Rows swapped in pairs by one turn or mirror: which row each one swaps with:
vefan: [ 27   0  17  -9  -3  -2 -15   0  12   2  -9  -6   9   3  10  -8 -17  -3
   7  -2   5  12   9   6   9  -7  11   1   6   8  -7  -4  12   6 -16  -4
  -3]
Zifip: [-16  -7 -12  -2   6   3  -7   9   3   3   6  -6   1   6  -8  -1   2   3
  -3  -3  14   3   5   4   1   6  -3   5   6 -11   8   9  -6   5  11  -8
   0]
kise: [-20 -12  -6   4   7   4  -3   0   4  -2  -2   0  12   4  -3 -10   6  -6
  -9  -5  11   2   5   4   4   6 -10   3   0   0   1  11   0   2  12  -5
  -3]
gebu: [ 19   3   9  -7 -10 -10 -13   2   8   4  12 -12   4   1   5  -3  -9  15
  -1   1  -7  -3  -4  -4  -6   0   6   0 -11 -10  13  -4   5   5  -8  -1
 -10]
nafo: [ 25   6   8  -5  -5  -6  -9  -3   7   3  13 -15   2  -4   3   7  -2  11
   3   0  -3   5   7   3  -2  -4   5  -2  -1 -11  18 -10   5   7 -14   0
  -3]
siza: [ 13   3   8 -14   8   5  -1  -1  14 -11 -10   0  12   4  13   5   8  -5
  -3  -4  -7   2   7  16   7  -4  13   2  -2   2  -7  -3   7   9 -17   1
  -5]
Siz: [-15 -12  -3   5   6   0  -8   7   3  -4  -7   3  13  12   0  -8   1   5
  -9   0  13   5  -3   8  -3   8  -3   6  -3  -1   4   9  -2   0  17  -7
  -7]
Kan: [ 14   4  -4  -2  -5  -2  -3  -6   0   5  14 -14  -9   5   3  -3   1  14
  -5   2   8   0  -7  -7  -5  -2   2   5   0  -9  18  -8   5   8  -6  -5
   2]
ver: [ 16  12   5  -1 -11   0  -9   6  11   2  11 -24  -1  -2  -4   5  -7  11
   4  -4   1   3   4   5   2   5   1   2  -6 -11  13   1  -1   2  -4  -8
   2]
kugaf: [-17 -14  -1   3   4   4  -7  -5   5  -2  -5   8   6   8  -2  -4   6  -3
   2  -3  15   3  -3  13   5   5  -7   6  -1  -9   9  10  -7   2  15  -7
  -2]
tumul: [ 13  -3  20  -3   3  -1   0  -5   8 -11 -12   7  13   0  15   0   2 -13
   1   5  -6  10   7  14  10  -3  20  -4   3   6  -6  -5   7   6 -15   2
 -11]
bilaz: [ 14   0  16  -6   3   1   1  -6  10 -10 -15   4  15   2  13   0   4 -10
  -2   0  -5   8   7  15  10  -2  20  -4   3   9  -7  -4   8   6 -17   2
  -8]
Nefo: [  8 -12  22  10  -4  -8  -1  -8   0  -3 -11  11  13  -2   6  -7  -8 -18
   5  12   5  17   4   9  10  -2  18  -9   5   8  -1  -2   4   3  -2   1
 -10]
sogus: [ 18   2  13 -11   5   5   0  -4  14 -10 -11   0  12   2  14   5   5  -4
  -1  -2  -7   4   8  15   6  -3  17  -2  -1   4  -4  -6   9   9 -18   2
  -5]
peb: [ 25   5   9  -6  -5   3  -9  -5   9  10  12 -14   2  -3   6   0  -7  14
   8  -1  -4   0   2   3  -2  -1  13  -1  -5  -7  11  -9   7   6 -13   0
  -5]
Sudi: [ -5 -10  11   4  -2  -4 -12   3   4  -6  -8  11  11   5   7 -13 -13 -17
  -1  -2   9  12   1   4  19  -7   0   3  10   6 -17   8   0  -2  -6  -2
 -10]
Tumed: [ -1 -14  19  19 -10  -9  -3  -8  -2   1  -6  11   9  -3   0 -10 -13 -17
   4   9  11  16  -2   3   9  -1  10  -7   4   6   2   3   1   1   4   0
  -9]
gep: [-12  -5  -5   5  -2   1  -4   8   7  -4   3  -8   8   3 -10   2  -1  -2
  -4  -4  12   5   0   9   9   8 -11   2  -3  -9   3  11  -9  -3  14  -8
   2]
vesat: [ -9  -8 -13   0   5   2   1  -4  -2  -1   4  -1  -1  10  -1  -4   8   3
 -12   1  17   2  -9  -1   0   0  -8   6   3  -6   9   1  -1   5   9  -6
   3]
Rap: [  3 -13  18  20 -12 -11  -5  -9  -3   6  -5   6   7  -3  -2 -12 -15 -15
   7  10  12  16  -2   2   8  -2  11  -6   4   5   5   3   1   2   5  -2
  -8]
zoz: [ 28   8  17  -5  -3   1 -15  -1  11   1  -5 -11   4   2  11  -6 -13   3
   8  -2   0  10   7   8   7  -7  15   3   4   5   0  -5  11   5 -19  -4
  -6]
napu: [-19 -17  -4   9   6   6  -3   0   0   1  -1  10  12   6  -2  -7   2  -5
  -3  -2  14   5  -3   9   7   5  -3   1   2  -2  -2   7  -5  -2  14  -2
  -6]
mitid: [ 18   6   9  -2  -9  -3 -10  -6   8  10  13 -21   1  -6   2  -8  -6  10
   3  -2  -4  -2   8  -6  -3   0   5  -1  -5  -6  16  -3  10   8 -11  -3
  -4]
tuni: [  8   3  -3  -8  -6  -3 -11   5   6   9  18 -19  -5  -1  -6   1  -6  11
   4  -1   3  -1   5  -4  -2   1   4   1   1 -15  16   0  -1   8  -4  -4
  -1]
gonif: [  7 -11  21  12  -9  -9  -1 -10   0   0 -11   9  13  -3   3  -9 -11 -18
   3   9   7  16   0   5  12  -2  17 -10   6   9  -1   1   4   1  -2   2
 -10]
mifus: [-16 -12  -3  12   7  -1  -4   3  -1  -4  -1   7  10   4  -4   0   6  -5
  -6  -1  16  11   3  11   6   3  -8   2   6  -5   6   6  -6   0  13  -4
  -3]
tulig: [ -9 -16   6   3   0  -5  -9   0   3  -6  -8  11  14   5   1 -10 -11 -18
  -2   1  12  13  -2   5  18  -7  -3  -2   6   4 -14   8  -2  -2   3  -1
  -7]
muv: [ 19   3  11  -9 -10  -2 -12 -10  11   6  10 -12  -4  -1   4   1  -3  11
  11  -2  -2  -3  -1   4  -1  -2   5   2  -7 -15  20  -5   2   7 -10  -3
  -3]

siza is swapped with Rap
Sudi is swapped with vefan
mitid is swapped with kise
peb is swapped with napu
ver is swapped with gep
kugaf is swapped with muv

Rows swapped in pairs by one turn or mirror: which row each one swaps with:
Tese: [-16   6  11  -5  -6  -7  -4   5   4   2   5   8  -2  -8  -2  -1 -21  15
 -24 -15 -10 -10   0  18  14  -8 -18  -3  -7  -5 -28   0 -20  -9  -2   8
   7 -13]
mon: [-17 -13  17   3  -6 -22  -8  12  -5  -9 -21  -2  12  -3  -8 -13 -18  13
 -20 -11   0  -1   1   9   6 -28  -2  15   5   9 -19   6 -11  -8 -11 -12
 -16 -14]
Rir: [ -7  -6  -1  13 -28 -18  -2  12   2  -6   2  18   9 -10   8  -8  -4   0
 -14  -9   9  -1  11   6   8 -22 -13  24  -5   5  -2   1  -8 -17  -3 -10
  -1   7]
lugop: [-17  -1   8 -17  -4  -6 -15   5  -3   6   6  10   2 -10  -7  -1 -20  22
 -23 -14 -11  -5   0  13   8  -5 -18  -3   3  -9 -23   1 -19  -8   2  14
  -1  -3]
rek: [ -5  -2   2   3 -24 -16  -3  17   6  -8  -2  20   6 -13   7  -3  -3   2
 -19 -11  11   0  12   3  -1 -16 -19  19  -2   3  -2   0 -15 -25  -3 -12
  -3  10]
naf: [ -4  -6   4 -15   1 -15  -8   8   5  -2  -5  15  11  -5 -15  -4 -16  21
 -18 -12  -8   5  11   6 -20 -15  -3  17  11  -4  -2   7 -14  -6   0  -4
  -6   9]
Duzo: [-17  -2   2  11 -13 -24   3  21  -1 -16   2   2   1  -9  13  -7  -8  -1
 -20 -12  -3  -7   8   9  14 -15 -12  13  -6  -1 -16  -6 -17 -13 -18 -19
  -1 -13]
Tepus: [-19  -2  16   0  -8  -4 -17   8  -3  -6  10  16  14  -1  -5   5 -10   5
 -20   1   2  -6  -9  12   7 -16 -21   5   8  10 -23   9   4 -16  -3   5
  -2   3]
gedoz: [-17 -12  -3  18 -21 -12  -2  14  -3  -6   4   3  14  -2   0 -12  -9   0
 -11 -11   1   4  12   7  15 -26   0  23   5  -2  -9  -2 -12   1  -7 -15
  -2  -1]
vibon: [-19   0   3  -8 -10  -6 -18   1  -4  -4  23   7   4  -7 -13   7 -13   4
 -14  -7  -3  -8  -2   6  11  -4 -17   0   7   1 -17  -4 -10 -18  -4  10
   0   7]
ris: [ -7  -7  11  -4  -5 -19   6   4   9 -13  -5   7  -2   1  -7 -11  -8  19
 -17 -15 -14  -5   3  19  16 -20 -20   5 -14   4 -25   1 -23  -3  -5  -2
  -1 -21]
Fofup: [ -9  -8   2 -13   9 -26 -14  -1  -1   0  -3  14   7  -8 -15   5 -18  19
 -16  -3 -12   1  -2  10 -12 -12  -1  12  11  -3  -4  10 -12   0  -3   5
  -2   7]
viv: [-14  -7   1  -3   6 -28 -17  -5  -7  -8   1  12   6 -12  -9  12 -11   6
 -13   3  -5  -3 -13   3  -3 -11  -5   7   7   3  -4   8 -13  -3  -4   9
  -1   9]
dadit: [-10  -7  -2  13 -29 -16   0  15   2  -5   3  12   9  -8   7  -8  -4  -3
 -13 -11   8  -2  11   8  15 -23 -12  22  -4   2  -5  -2 -11 -16  -5 -15
  -1   2]
bosi: [-15 -21   6   4  -4 -33  -4  16   1 -21  -8   2   0  -1  -5 -13  -9  17
 -17 -17  -7   4  10   7  11 -18  -3  19   3   2 -18  -3 -21  -2 -19 -12
  -8 -12]
gase: [ -7  -7   2 -10   4 -23 -12   0  -1   0  -4  15   9  -8 -13  -1 -21  19
 -16  -7  -8   2   3   7 -16 -14   4  17   9  -2   0  11  -9  -2  -2   5
  -3   9]
Givob: [-18  -4  -2 -17   6 -16 -10  -2  -4  -4  13   5   6  -1 -18  -1 -14  19
 -10  -5 -20  -6  -5   7  -3 -15 -20   2   8  -5 -14   0 -13   0   0   4
  -8  -1]
Gipon: [ -2 -12  12  -2 -12 -19   5  16   6 -21  -6   8   3  -2   0 -11   0  10
 -19 -18  -7  -4   9  16  20 -16 -12  10 -15   6 -17  -1 -20 -12 -11  -9
  -2 -19]

gase is swapped with Rir
vibon is swapped with bosi
mon is swapped with Tepus
Duzo is swapped with Givob

